Here are some points, each followed by its number:
tensor([ 0.68,  0.63, -0.61, -0.32,  1.00,  0.05, -0.97, -0.03,  0.62, -0.47,  0.56, -0.62, -0.31,  0.69,  0.99,  0.72,  1.44,  0.65, -0.24,  0.19, -0.04,  0.41, -0.35,  0.45]) 0
tensor([ 0.02, -1.51, -0.78,  0.79,  0.99,  0.04, -0.21,  1.77,  1.39,  0.60,  0.58,  0.42, -0.05, -0.43,  1.09, -0.29, -0.15, -0.57, -1.61,  0.74,  0.55, -0.18,  1.03, -1.18]) 1
tensor([ 0.05,  0.16, -1.70,  0.96,  0.50,  0.32, -0.31,  0.25,  1.01, -1.78,  0.32, -1.74, -2.22, -1.55,  0.20, -0.69, -0.79, -0.68, -0.32, -1.79,  0.06, -0.05, -1.22,  0.92]) 2
tensor([-2.07,  0.31,  1.54,  2.42, -0.19, -0.53, -0.65, -1.92, -0.97,  1.42, -0.36,  2.13,  1.00,  0.55, -0.55, -0.01, -0.96, -0.39, -3.50, -0.22,  2.13,  0.27, -1.37,  0.26]) 3
tensor([ 1.03,  1.33, -0.16, -0.31,  0.38,  0.26,  0.53,  1.72, -0.10, -0.12,  0.85,  0.24,  1.62, -1.02, -0.82,  1.17, -0.09,  1.84,  1.44, -0.61,  1.03,  0.15,  1.28, -1.54]) 4
tensor([-1.37,  0.33,  0.52, -0.43, -0.37, -0.09, -1.03,  0.11, -0.73,  0.94,  0.49,  1.68, -1.31,  1.76, -1.76,  0.68, -1.16, -0.51, -1.55, -1.39,  0.37, -1.37,  0.84, -0.02]) 5
tensor([ 0.58,  0.81, -0.71,  0.42, -1.15,  0.00,  0.10,  0.17, -1.42, -1.12,  1.33,  0.34,  1.14, -0.71,  0.06,  0.22,  0.01,  1.46,  1.36, -0.53,  0.48,  0.81,  0.31, -1.42]) 6
tensor([ 0.06, -0.36, -0.05,  1.09,  0.41, -0.43, -0.26,  0.69,  1.29,  0.56,  0.26,  0.65, -0.53, -0.91,  0.78,  1.10, -0.05,  0.14, -1.06,  0.40,  0.82,  0.20,  2.24, -1.36]) 7
tensor([ 1.65, -0.81, -0.28, -0.88, -0.47,  0.22,  0.52,  1.89,  0.40, -0.87,  0.10,  0.95, -1.10,  1.03, -0.56, -1.78,  0.85, -1.02, -1.00,  2.68,  0.67,  1.68,  0.80,  1.31]) 8
tensor([ 0.76,  2.04,  0.52, -0.77, -0.90, -0.47,  0.94,  0.14,  0.00,  2.30,  3.21,  0.83, -0.80,  1.02,  0.66,  0.86,  0.88, -0.18,  0.37, -0.49, -0.49, -1.48, -0.89, -2.09]) 9
tensor([ 0.80, -0.90, -0.46, -0.82, -1.90,  0.25,  0.29,  2.54,  0.37,  0.45, -0.72,  0.84,  0.80,  2.08,  0.99, -1.23,  0.11, -0.46, -0.88,  1.18, -0.20,  1.79,  0.16,  0.99]) 10
tensor([ 0.77, -0.53,  0.15,  0.59, -0.46,  0.46,  1.05,  1.62,  0.26,  0.23,  0.44,  1.20, -0.22, -0.83, -0.08, -0.65,  1.39, -0.52, -0.60,  0.20, -0.18,  1.21,  1.27,  1.60]) 11
tensor([-0.52, -0.70,  0.82,  1.85,  0.39,  1.05, -1.23, -0.08, -0.16,  1.54,  0.51,  1.67,  0.58, -0.51,  0.77, -0.49, -0.88, -0.47, -2.33, -0.09,  1.82,  0.32,  1.05, -0.30]) 12
tensor([-0.03,  0.91,  1.83, -1.19, -0.90,  0.58,  0.28, -0.74, -0.50,  2.80,  2.17,  0.71, -0.72, -0.45, -1.01, -0.32, -0.03,  0.35,  0.98, -0.40, -0.26,  0.43, -0.47, -1.69]) 13
tensor([-1.48,  0.73,  0.50, -0.59, -0.23, -0.82,  0.45, -1.48, -1.25, -0.35,  0.02,  0.31,  0.18,  0.89,  0.33,  0.73, -0.61,  0.40,  0.33, -0.17, -0.85, -0.63, -0.67, -0.49]) 14
tensor([ 1.70,  0.48, -1.01, -0.29,  0.92, -0.17, -1.05, -0.52,  0.21, -1.12, -0.36, -1.18,  0.25, -0.79,  0.48, -0.50,  1.56, -0.24,  0.26, -0.46, -0.13, -0.02, -0.99, -0.86]) 15
tensor([-0.17, -0.57, -0.50,  0.76, -0.80, -0.36, -0.33,  1.02,  0.31, -0.91,  0.33, -0.18,  1.05,  2.86,  0.75,  0.23, -0.15, -0.07, -0.87,  0.05, -1.60,  1.64,  1.32, -0.87]) 16
tensor([ 1.54, -0.05, -0.67, -1.79, -0.14,  1.03, -1.32, -0.15,  1.21, -0.78,  0.06, -0.58,  0.29, -1.43, -1.40, -1.51,  1.08,  0.01, -0.68, -0.62, -0.45,  0.24, -0.50,  0.56]) 17
tensor([-0.24, -0.77,  1.63,  1.21,  0.05, -1.33, -0.97, -0.30, -1.82, -1.00,  2.18,  0.67, -2.05, -1.77,  0.68,  0.51,  1.03,  0.16,  0.93,  0.82, -0.47, -0.41,  0.73, -1.25]) 18
tensor([-0.22,  0.08,  1.52,  0.52,  0.04, -0.46, -1.79, -0.44, -1.12, -0.77,  0.66, -0.55, -0.04, -0.23,  0.90,  0.14,  1.80,  0.18,  1.23,  0.89, -0.73, -0.39, -0.58, -0.12]) 19
tensor([-1.32,  0.75,  1.14,  0.12, -0.64, -0.80,  0.31, -1.64, -0.76,  0.97, -2.05, -0.01,  0.82,  0.75, -0.30,  0.75,  0.33,  0.85,  0.43, -1.62, -0.94, -0.98, -0.68,  0.28]) 20
tensor([ 0.88,  2.29,  0.36, -0.13,  0.36,  0.73,  0.43, -0.11, -0.28,  1.09,  1.61, -0.10, -1.45, -0.51, -0.78,  0.32,  0.42, -0.19,  1.42, -0.24,  1.00,  1.86, -0.18,  1.67]) 21
tensor([-1.61, -1.13, -0.41, -0.97, -1.64, -0.34, -0.40,  0.51,  0.31, -0.51, -0.30,  2.12, -1.04, -0.29, -0.98,  0.26, -1.23,  0.86, -0.90,  1.12, -0.75, -0.32,  1.08, -0.25]) 22
tensor([-1.93,  0.14,  1.18,  0.23,  0.24, -1.20,  0.61, -1.91, -0.64,  0.37, -1.02, -0.33,  0.66,  1.12,  0.48,  1.00,  0.27,  0.75,  1.10, -1.10, -0.50, -1.26, -0.68, -0.45]) 23
tensor([ 1.47, -0.92, -0.24, -0.20,  1.17,  0.55,  1.33,  1.30, -0.53, -0.40,  0.85,  0.20, -1.01, -0.16, -0.69, -1.71,  1.11, -0.98, -0.68,  1.52, -0.35,  0.90,  0.40,  0.53]) 24
tensor([ 1.07,  1.83,  0.17,  0.20, -1.23, -1.39,  0.61,  0.96,  0.10,  1.34,  1.66,  0.50, -0.47,  0.86, -0.40,  0.88,  1.51,  0.76, -0.36, -0.55,  0.07, -1.66, -0.89, -2.17]) 25
tensor([-1.46,  0.32,  0.05, -0.12, -0.46,  0.50, -0.19,  0.08, -0.98,  1.22,  0.55,  1.96,  0.03,  1.70, -2.46,  0.10, -0.52, -0.17, -0.59, -1.15,  0.21, -0.38,  0.03,  0.03]) 26
tensor([-1.39, -0.30,  0.02,  0.22, -0.03, -0.58,  0.55, -1.58, -0.70,  0.99, -0.78, -0.20,  0.57,  0.59, -0.54,  0.50, -0.68,  0.70,  0.52, -1.38, -1.95, -0.60, -0.05, -1.04]) 27
tensor([ 0.89,  0.88, -0.29, -0.83, -0.85,  1.02,  0.21,  0.54,  0.55, -0.11,  1.23, -0.27,  0.42, -1.63, -0.60,  0.32,  0.22,  1.08,  1.57,  0.35,  0.32,  0.71,  0.79, -0.93]) 28
tensor([-0.79,  1.01, -1.36,  0.93,  1.74,  0.36, -0.46,  0.06,  0.58, -1.33, -0.15, -0.98, -0.85, -1.48, -0.45, -0.97, -1.19, -0.57, -0.44, -0.96, -0.06, -0.47, -0.78,  0.22]) 29
tensor([ 0.22,  0.13, -0.32, -0.18,  0.71,  0.89, -1.95,  0.66,  0.87, -1.03, -0.04, -1.32, -0.38, -1.37,  0.30, -1.59, -0.62, -0.80,  0.45, -1.83, -0.89, -1.36, -1.27,  0.51]) 30
tensor([ 0.30,  1.76,  0.32, -0.15, -0.15,  0.63,  0.62, -0.36, -1.95,  1.68,  1.70,  0.44,  1.25, -0.66, -0.65, -0.58,  0.21,  1.03,  0.63,  0.27,  0.46,  0.37,  0.75, -1.91]) 31
tensor([-0.10, -0.92, -1.02,  2.34, -0.03, -0.82, -0.28,  0.75,  0.76,  1.24,  0.31,  1.37, -1.10, -1.15,  0.79,  0.01,  0.00,  1.02, -1.23,  0.25, -0.05, -0.11,  1.21, -0.67]) 32
tensor([-0.47, -1.63,  0.43, -0.51, -1.51,  0.24,  0.16,  0.43,  1.30,  1.35,  1.10,  0.34, -0.24,  1.11,  0.55, -0.21, -0.49,  0.73,  0.46,  1.18, -0.01,  0.02, -1.06,  0.68]) 33
tensor([-0.39,  2.00,  0.78,  0.05,  0.78, -0.48,  1.06,  0.57,  1.21,  0.17,  1.18,  0.46,  0.89, -1.59, -0.03,  0.22,  3.05,  0.87,  2.04, -0.65, -0.44, -0.12, -0.27,  0.47]) 34
tensor([ 0.39, -0.47, -1.52,  0.41, -1.07, -0.21, -0.49,  1.82, -1.09,  0.24, -0.81,  1.13, -0.43,  1.42,  0.05, -1.37,  0.92,  0.52,  0.57,  0.52,  0.24,  2.01,  0.52,  1.56]) 35
tensor([-0.10, -0.34, -1.26,  1.62,  1.35,  0.97,  0.17,  0.33,  0.39, -1.62, -0.46, -1.32, -0.40, -1.47,  0.50, -0.87, -1.13, -1.25, -0.29, -0.67, -0.94, -1.01, -1.29, -0.80]) 36
tensor([-0.27,  0.46,  0.27,  0.21,  0.23, -0.92,  1.28, -1.05, -0.66, -0.86, -0.86, -0.47,  0.06, -0.58,  1.54,  0.22,  0.52,  1.88,  1.81, -0.49, -0.31, -0.89,  0.07,  0.92]) 37
tensor([ 0.70,  0.44, -1.31, -1.37,  0.61, -0.01, -0.51,  0.14,  0.89, -1.55, -0.69, -0.16,  0.50, -1.52, -0.54, -0.84,  0.84, -0.10, -1.24, -0.69,  0.73, -1.05,  0.97,  0.66]) 38
tensor([ 0.35, -0.21,  2.63, -0.88, -0.88,  0.19, -0.10, -1.28,  0.04,  2.46,  2.12, -0.45, -0.74,  0.06, -0.17,  0.50,  1.61, -1.13,  0.80,  0.87, -0.07,  0.09,  0.51, -0.79]) 39
tensor([ 0.95, -0.15, -1.31, -1.41, -0.07,  0.57, -1.36, -0.09,  1.50, -1.16,  0.52, -1.11,  0.19, -1.80, -0.65, -1.57,  0.54,  0.18, -0.83, -1.51, -0.14, -1.66, -0.08,  0.83]) 40
tensor([ 1.28,  0.55,  0.05, -0.24, -0.48,  0.01,  0.22, -1.20, -1.80,  0.22,  1.92, -0.21, -0.52, -0.14, -0.95,  0.27, -0.25,  0.39,  0.36,  0.46,  0.52,  0.21, -0.57, -1.33]) 41
tensor([ 0.68, -0.06, -1.21,  0.37, -0.72, -0.08, -0.51,  0.57,  0.69,  0.64,  1.48,  0.94, -0.65, -1.80,  1.29,  0.10, -0.45,  1.04, -1.59,  0.53,  0.11,  1.25,  1.71, -0.58]) 42
tensor([-1.81,  0.96,  2.71,  2.43, -0.18, -0.76, -0.49, -0.91, -1.00,  1.98, -1.13,  2.38,  0.40,  0.61, -0.08, -0.12, -1.12,  0.32, -2.79, -1.74,  1.88, -0.02, -1.25, -0.55]) 43
tensor([ 1.37, -0.29,  0.17,  0.01,  2.82,  0.68, -0.49, -0.07,  1.37, -0.64,  0.03,  0.48, -1.38, -0.21, -0.11,  0.55,  2.08,  0.66, -0.08,  0.30, -1.43,  0.67,  0.92, -0.24]) 44
tensor([-1.58, -0.38, -1.65,  1.51,  1.47,  0.09,  0.86,  0.38, -0.39, -1.31, -0.06, -0.59,  0.04, -1.16, -0.42,  0.10,  0.10, -0.26,  0.69,  0.23,  0.19, -0.97, -0.02, -0.47]) 45
tensor([-1.18,  0.63, -0.42,  0.64,  0.76,  0.84,  1.65, -0.58, -0.40, -0.98,  0.27, -1.16, -0.19, -0.57, -0.15,  0.49,  0.22, -0.93,  0.25,  0.41, -0.87, -1.32,  0.32, -0.59]) 46
tensor([-0.82,  0.37,  0.01, -0.83, -0.08, -0.96,  1.03, -1.97, -0.14,  0.84, -1.38, -1.64,  1.19,  0.69,  0.34,  1.79, -0.99,  0.03,  0.36,  0.26,  1.37,  0.27, -2.57,  1.60]) 47
tensor([ 0.07, -1.00,  1.66,  0.42,  0.33, -0.78, -0.18, -0.24, -2.08, -1.33,  1.82,  0.80, -1.18, -0.58,  0.96,  1.45,  0.70,  0.11,  0.42,  0.18,  0.61, -0.85, -0.18, -1.04]) 48
tensor([-0.64, -0.61, -0.47, -0.73, -0.18, -0.62,  1.11, -1.55,  0.43,  0.27, -2.47, -1.81,  1.29, -0.18,  0.84,  1.25, -1.54,  0.14, -0.20, -0.33,  0.97, -0.07, -1.83,  1.87]) 49
tensor([ 0.37, -0.65, -0.88,  0.86, -1.99, -1.11, -0.44,  0.23, -0.17, -1.30, -2.17, -0.60,  0.17,  2.24,  0.64,  1.21,  1.72,  1.25,  0.97,  0.20,  0.61,  1.81, -1.32,  0.45]) 50
tensor([-0.83,  0.15,  1.05, -0.54, -0.29, -0.87,  0.15, -1.68, -0.69,  0.04, -1.72,  0.39,  0.00,  0.70,  0.73,  0.65,  0.34,  0.84,  0.51, -1.44, -0.80, -0.88, -0.47, -0.15]) 51
tensor([-1.92,  0.04,  1.53,  0.19, -0.14, -0.27,  0.01, -1.24, -0.32,  0.60, -0.82, -0.10,  1.48,  0.92,  0.50,  0.38,  0.17,  0.82,  1.20, -1.06, -1.52, -0.98, -0.06, -0.07]) 52
tensor([-0.81, -0.50,  1.09,  1.08,  0.26, -0.64,  0.26, -0.96, -0.71,  0.57,  0.08,  0.14,  0.38, -0.01,  0.29,  0.77, -1.02, -0.05,  1.65, -0.56, -0.65,  0.03,  0.06, -1.19]) 53
tensor([-0.51, -0.25, -0.81,  0.37,  1.21, -0.01, -1.71, -0.24,  0.19, -0.01, -0.35,  0.10, -1.52, -0.92,  0.18, -0.75, -1.39, -0.72,  0.59, -1.54, -0.55, -0.55, -0.65,  0.75]) 54
tensor([-0.56,  0.83, -1.33,  0.69,  1.94, -0.57,  0.42, -0.63, -0.23, -2.14, -0.30, -1.21, -0.21, -2.09, -0.65, -0.85, -0.34, -1.05,  0.00, -0.65,  0.37, -0.13, -0.14, -0.60]) 55
tensor([-1.47,  2.07,  1.14,  0.54,  0.27, -1.03, -1.35, -0.79, -0.83,  0.54,  0.57,  2.22,  0.13,  0.36, -1.22,  0.31, -2.75,  0.03, -2.35, -1.34,  0.99, -0.31, -1.13, -0.57]) 56
New points follow, each followed by the numbers of its three nearest points above by angle, smallest number first.
tensor([-0.45,  0.39, -1.04,  0.69, -0.68,  0.30,  0.61,  1.48,  0.86,  0.36,  0.58,  0.82, -0.74, -1.63,  1.30, -0.59,  0.02,  0.24, -0.73,  1.22, -0.70,  0.78,  1.19, -1.36]) 7 32 42
tensor([ 0.73,  0.64,  0.74, -0.46, -0.24,  0.52,  0.55,  1.49, -0.43,  1.08,  1.34, -0.20, -0.31, -0.53,  0.44,  0.41,  0.00,  0.12,  1.25,  0.44, -0.07, -0.46, -0.32,  1.38]) 9 21 34
tensor([ 0.50, -1.13, -1.38,  1.29, -2.37,  0.21, -0.95,  0.46, -0.46, -0.92, -2.98, -0.26,  0.37,  1.97, -0.51, -0.06,  0.51,  1.80,  0.63, -0.48,  0.20,  1.61, -0.81, -0.02]) 10 35 50
tensor([ 0.72,  0.37,  1.16,  0.21,  0.57, -0.97, -0.49, -0.88, -1.64, -1.27,  0.60,  0.97, -1.59, -1.59,  1.07,  1.23,  0.74,  0.13,  0.46, -0.22,  0.72, -1.08, -0.97, -0.44]) 18 19 48
tensor([ 0.39,  0.65, -0.78,  0.36,  1.96, -0.70, -0.97,  1.02,  0.74,  0.40, -0.78, -0.21, -1.25,  0.25,  1.16, -1.24, -2.03, -0.62,  0.14, -2.48,  0.13, -0.84, -0.54,  1.47]) 29 30 54
tensor([-0.32,  0.43,  1.52, -0.35,  0.22, -0.39, -0.07, -1.41, -1.15, -1.08, -0.85,  0.22, -0.33, -0.17,  0.32,  0.29,  0.68,  0.58,  1.06, -1.19, -0.28, -1.51, -0.02, -0.06]) 23 37 51
tensor([-0.61, -0.13,  1.31, -0.18,  0.82, -1.68, -0.10, -0.78, -0.73, -0.51, -0.62, -0.10, -0.48, -0.68,  1.09,  0.88,  0.79,  0.93,  0.83,  0.56, -0.09, -1.49,  0.69,  0.56]) 19 23 37
tensor([-0.82, -2.10, -1.51, -1.09, -0.88, -0.62, -0.53,  1.15,  0.10, -0.81,  0.73,  0.79, -0.95, -0.03, -0.39, -0.08, -2.50,  0.05,  0.06,  0.73, -1.51, -0.14,  1.18, -1.06]) 1 22 42
tensor([-1.08, -0.22, -1.75, -0.59, -0.84,  0.10, -0.10,  1.80,  0.83, -0.71,  0.90,  0.75,  0.79,  3.04,  1.10,  0.26, -0.66, -0.06, -0.10,  0.81, -2.44,  0.97,  0.90, -0.53]) 10 16 35
tensor([-1.04, -0.63, -1.26, -0.01, -1.29, -0.58, -0.62,  1.18,  0.07, -0.70,  0.69,  0.02,  0.87,  1.92,  0.33, -0.98, -0.96,  0.41, -0.59,  0.37, -1.17, -0.85,  0.96, -1.54]) 10 16 22
tensor([ 0.83,  1.32,  0.37, -0.58,  0.41,  0.00,  0.52,  0.86,  0.37,  0.46,  1.40, -0.33, -1.30, -0.92, -0.39, -0.24, -0.28, -0.69,  1.63,  0.72,  0.88,  0.87, -0.03,  0.66]) 13 21 28
tensor([-0.10, -1.74, -1.29,  1.06, -2.38, -1.38, -0.02,  1.40, -0.52, -1.50, -1.69,  0.23, -0.88,  1.51,  0.24,  0.85,  1.41,  0.66,  0.46, -0.07, -0.07,  2.28, -1.62,  2.45]) 10 35 50
tensor([-1.69, -1.35, -1.53, -0.84, -0.32,  0.13, -0.25,  1.09, -0.35, -0.76,  1.31,  0.60, -0.79,  0.63,  0.08,  0.21, -0.84,  0.70,  0.00,  1.20, -0.55,  1.38,  0.30, -0.51]) 16 22 33
tensor([-0.98, -0.44,  0.22, -0.35, -0.68,  0.99, -0.41,  0.87,  0.74, -0.51,  1.50,  1.29, -1.38,  0.27, -0.77, -0.07, -0.96,  0.15,  0.98, -0.48, -0.53,  0.85,  0.60,  0.58]) 22 26 33
tensor([ 0.29, -0.75, -1.39,  1.80, -1.28, -0.41, -1.40,  0.16, -1.80, -0.87, -1.62,  0.52,  0.12,  2.30,  0.52,  1.36,  1.53,  0.56,  0.47,  0.25,  0.24,  1.91, -2.31,  0.54]) 16 35 50
tensor([ 0.69, -1.84, -1.18, -0.49, -1.88,  0.25,  0.52,  2.61, -0.13,  0.02, -0.71,  0.77,  0.51,  1.19, -0.42, -1.36,  0.90, -0.60, -0.66,  1.36,  0.08,  1.93,  0.73,  1.13]) 8 10 35
tensor([-1.47, -1.72, -1.24, -0.86, -1.11,  0.31, -0.70,  0.49,  0.94, -0.62,  0.32,  1.46,  0.08,  0.60,  0.04, -0.21, -1.60,  0.40, -0.62,  0.81, -1.16,  0.32,  0.45, -0.01]) 16 22 33
tensor([ 0.62, -0.56, -0.96,  1.53, -2.43, -0.53, -0.92,  0.86, -0.58, -2.25, -2.24, -0.45,  0.37,  1.88,  0.64,  1.39,  1.21,  1.16,  0.93,  0.11,  0.82,  1.78, -1.73,  1.44]) 10 35 50
tensor([-1.62,  2.02,  1.51,  0.33, -0.12, -0.36, -1.26, -0.32, -0.98, -0.28, -0.16,  2.57,  0.20,  0.79, -0.87,  0.55, -1.39, -0.36, -2.15, -1.39,  0.64,  0.01, -1.18, -0.25]) 3 43 56
tensor([-1.88, -0.79, -1.74,  0.81,  1.46,  0.26,  1.37,  0.38, -1.58, -1.00,  0.20, -1.15, -0.16, -0.46, -0.21,  0.26,  0.26,  0.35,  0.53,  1.10,  0.63, -0.67, -0.53, -0.53]) 45 46 55
tensor([ 0.72, -0.08, -0.54, -0.36, -1.42,  0.02, -0.76,  0.76,  0.63, -0.75, -1.90,  0.19,  0.91,  2.59,  0.72, -0.45, -0.23,  0.53, -0.64,  0.96, -0.14,  0.85,  0.41,  1.22]) 10 35 50
tensor([-0.18,  0.75,  1.99, -0.95, -0.67, -0.60,  0.73, -0.92, -0.55,  1.84,  1.26,  0.20, -0.45,  0.66,  0.56,  0.87,  1.56, -0.60,  0.46,  0.52, -0.94,  0.13,  0.26, -0.22]) 9 13 39
tensor([ 0.30,  1.05,  2.25, -1.85, -0.68,  0.59,  0.10, -1.10, -0.52,  2.19,  1.18, -0.04,  0.33,  0.80,  1.33,  0.88,  2.24, -0.94,  0.18,  0.85, -0.51, -0.88,  1.08, -1.19]) 9 13 39
tensor([ 1.06,  0.71,  0.26,  0.02,  0.70,  0.15,  2.39, -1.22,  2.62,  1.89,  0.63,  1.08,  0.10, -1.66,  0.81, -1.01,  2.86, -0.16,  0.59,  1.07, -0.44,  0.95, -0.81,  0.22]) 11 34 44
tensor([-0.15, -0.87, -0.28, -0.55, -1.22,  0.50, -0.59,  0.92,  0.94,  0.55,  1.13,  0.98,  0.03,  1.03,  0.27, -1.32, -0.42, -0.45,  0.70,  0.99, -0.72, -0.23, -0.56,  0.11]) 8 10 33
tensor([ 1.02,  0.83,  0.62, -0.32, -0.88,  1.22,  0.53,  1.09,  0.74,  1.02,  1.67, -0.09, -0.35, -0.27, -0.03, -0.65,  0.73,  0.00,  1.46, -0.32, -0.32,  0.64, -0.90,  0.84]) 13 21 28
tensor([-1.67,  0.86, -1.53,  0.73, -0.74,  0.12, -0.16,  1.42, -0.08, -0.81,  0.41, -0.42,  1.30,  2.60, -0.55, -0.35, -1.35, -0.56, -0.93,  0.55, -1.35,  0.87,  1.07, -1.39]) 10 16 26
tensor([ 0.97, -0.14, -0.43,  0.42,  0.97,  0.47, -0.82,  0.72,  0.22, -1.20,  0.01,  0.28, -0.83,  0.69, -0.57, -0.24,  2.50, -0.25, -0.24,  2.19,  0.39,  1.56,  1.54,  1.37]) 8 24 44
tensor([ 1.27, -1.58, -0.43, -0.75, -1.07, -0.48,  0.88,  1.99,  0.52, -0.24,  1.08,  0.96, -0.55,  0.88, -0.58, -1.41,  0.54, -0.87, -0.98,  2.34,  0.71,  1.72,  0.84,  2.11]) 8 10 24
tensor([ 1.74, -1.23, -0.40, -0.98, -0.64,  0.26,  1.78,  2.76,  0.19, -0.10,  0.67,  0.66, -1.01,  0.11, -0.46, -0.92,  0.55, -1.04, -0.32,  1.98,  0.56,  2.20,  1.11,  1.68]) 8 11 24
tensor([ 0.46, -0.16, -0.18, -1.19,  0.13,  0.30, -0.81,  0.15, -1.29, -2.42,  0.54, -0.20, -0.07, -0.97, -0.25, -0.47,  1.01,  1.32,  0.30, -1.13, -0.95, -1.13, -0.61,  0.75]) 17 30 40
tensor([ 0.86, -0.02,  0.01, -0.30,  1.88,  0.90,  0.68,  0.54,  1.15, -0.61,  1.29,  0.23, -0.01, -0.46, -1.01, -0.05,  1.51, -0.07, -0.11,  1.07, -0.97,  1.32,  0.85, -0.19]) 11 24 44
tensor([ 0.53, -1.21, -0.35,  0.83,  1.51, -0.40,  1.11,  1.26,  0.20, -0.26,  0.00,  0.50, -0.41,  0.01,  1.19, -0.08,  1.65, -0.44, -0.04,  1.02, -0.25,  0.43,  0.98, -1.68]) 1 24 44
tensor([ 1.34,  0.21, -0.50, -0.10, -0.87,  0.64,  0.91, -0.14, -2.03, -2.86,  0.84, -0.67,  1.53, -1.83,  0.55, -0.27,  0.49,  1.51,  0.82,  0.61,  1.95,  0.84, -0.15, -0.75]) 4 6 28
tensor([-0.69, -0.01, -0.15,  0.38, -0.09,  0.45,  1.00,  0.21, -1.68, -0.40, -0.08, -0.05,  0.54, -0.82, -0.38,  0.85,  0.45, -1.01, -0.18,  2.13, -0.10, -1.01,  0.91,  0.08]) 45 46 48
tensor([ 0.49,  1.24,  0.43, -1.03, -0.53,  0.81,  0.44, -1.13, -2.53,  0.60,  2.21, -1.06,  0.75, -0.50, -1.55,  0.57,  0.34,  0.77,  0.44,  0.79,  1.14,  0.46, -1.10, -0.88]) 13 31 41
tensor([-0.17, -0.86,  0.77, -0.72, -0.49, -0.34,  0.16, -1.69,  0.10,  0.54, -1.84, -0.25,  0.64,  0.84, -0.48,  0.44, -1.13, -0.07,  1.11, -0.11, -1.72,  0.60,  1.01, -1.39]) 27 52 53
tensor([-0.73, -1.91, -1.17, -0.59, -0.61, -0.29,  0.43,  1.72,  0.22, -0.51,  0.17,  0.87, -0.67, -0.02, -0.46,  0.37, -1.99,  1.67,  0.37,  0.61, -0.49, -0.46, -0.04, -0.97]) 22 32 33
tensor([ 1.90, -0.83,  2.28, -1.43,  0.87,  1.30, -2.92, -0.65,  0.19,  1.76, -0.71, -0.06,  0.25, -0.01,  2.16, -1.78, -0.60, -0.22,  0.04, -1.65,  1.00, -0.31, -1.48,  1.52]) 17 30 54
tensor([-1.16, -0.91,  1.34,  0.77,  0.44, -0.48,  0.19, -1.66, -0.86, -0.14, -1.24, -0.24,  0.23,  1.52, -0.10,  1.38, -0.39, -0.25,  0.97, -0.48, -0.91, -1.00, -0.55, -0.75]) 23 52 53
tensor([ 1.13,  0.16,  0.76,  0.64,  0.84,  0.12,  2.09, -0.85,  2.81,  1.43,  0.80,  0.04, -0.90, -1.93,  0.58, -0.44,  3.06, -0.37,  1.13,  0.49, -0.01,  2.23, -0.91, -1.09]) 34 39 44
tensor([ 1.39, -1.14, -0.01, -1.03, -0.70, -0.12,  1.31,  1.93,  0.53, -0.15,  1.11,  0.77, -0.36,  0.77, -0.21, -1.32,  0.85, -0.71, -0.06,  1.53, -0.49,  1.99,  0.96,  2.08]) 8 11 24
tensor([-1.15, -0.27, -1.96,  0.30,  0.29, -0.10,  0.97, -0.16, -0.23, -1.07,  0.14, -0.91,  1.14, -1.73,  0.50,  0.51,  1.24, -0.46,  0.22,  1.27,  0.83, -0.59,  0.55, -1.05]) 45 46 55
tensor([ 0.31,  0.50, -0.16,  0.39,  1.72,  0.10, -0.11,  0.30,  0.74, -0.90,  0.46, -0.40, -1.35, -0.73, -1.22,  0.55,  1.39,  0.60,  0.79,  0.72, -0.48,  0.31,  0.92,  0.08]) 0 34 44
tensor([ 0.27, -0.08,  0.45,  1.57,  1.67,  1.16,  0.53,  0.16,  0.42, -0.52, -0.08, -0.22, -1.80, -1.22,  1.38,  1.78,  2.41,  0.59,  1.31,  0.04, -0.36,  1.14,  1.71,  0.78]) 0 34 44
tensor([-0.01, -0.90, -1.34, -0.05, -1.20, -0.21, -0.32,  1.13, -0.07, -0.39, -1.65, -1.24,  0.70,  2.37, -0.45,  0.30, -0.44,  2.38,  0.39, -1.00, -0.50,  0.17,  0.00,  0.24]) 16 35 50
tensor([-0.55, -1.55, -0.41,  0.38, -0.65,  0.02,  0.27,  1.81,  1.32, -0.83,  1.36,  0.39,  0.93,  2.78,  0.45, -0.91, -2.48,  0.09,  0.44,  0.80, -1.53, -0.05,  1.02, -1.34]) 10 16 33
tensor([-0.99,  0.35,  0.17, -0.57, -0.16,  1.12,  0.73, -0.02, -0.80, -0.11, -0.71, -0.12,  1.04, -1.14,  1.36,  0.82, -0.09, -0.42, -0.94,  1.12, -1.15, -0.58, -0.74,  0.26]) 14 46 49
tensor([-1.07,  0.29, -1.06,  0.33, -1.40, -0.80, -0.94,  1.42,  1.14, -1.22,  0.50,  0.93,  1.13,  3.36,  0.15, -0.55, -1.61,  0.15, -0.16, -0.10, -1.17,  0.02,  0.99, -0.96]) 10 16 22
tensor([ 0.70, -1.18, -0.36,  0.27,  1.16,  0.57,  0.33,  0.32,  1.25, -0.66,  0.39, -0.45, -0.71, -1.03, -1.13,  0.78,  0.89,  0.34,  0.39, -0.39, -0.11,  0.35,  0.99, -0.22]) 7 28 44
tensor([-0.78, -0.16, -2.26,  0.89,  0.74, -0.74,  0.87, -0.36, -0.49, -1.27,  0.43, -0.87,  0.82, -1.10, -1.08, -0.02,  0.21, -0.34,  0.60,  0.54,  0.53, -0.28,  0.72, -0.11]) 45 46 55
tensor([ 0.05,  0.36,  0.24,  0.16,  0.90,  0.42,  0.98, -0.42,  1.29,  0.54,  1.24, -0.56, -0.33, -1.52,  1.37, -0.81,  2.15, -0.06,  1.10,  0.54, -0.14,  1.82, -0.65, -0.17]) 21 34 44
tensor([-1.42, -0.32, -1.72,  1.08,  0.87,  0.48,  0.80, -0.14, -1.02, -1.09, -0.17, -0.91,  0.10, -0.55,  0.01, -1.74,  0.34, -0.69, -0.32,  0.16, -0.31, -0.86, -0.38,  0.05]) 36 45 55
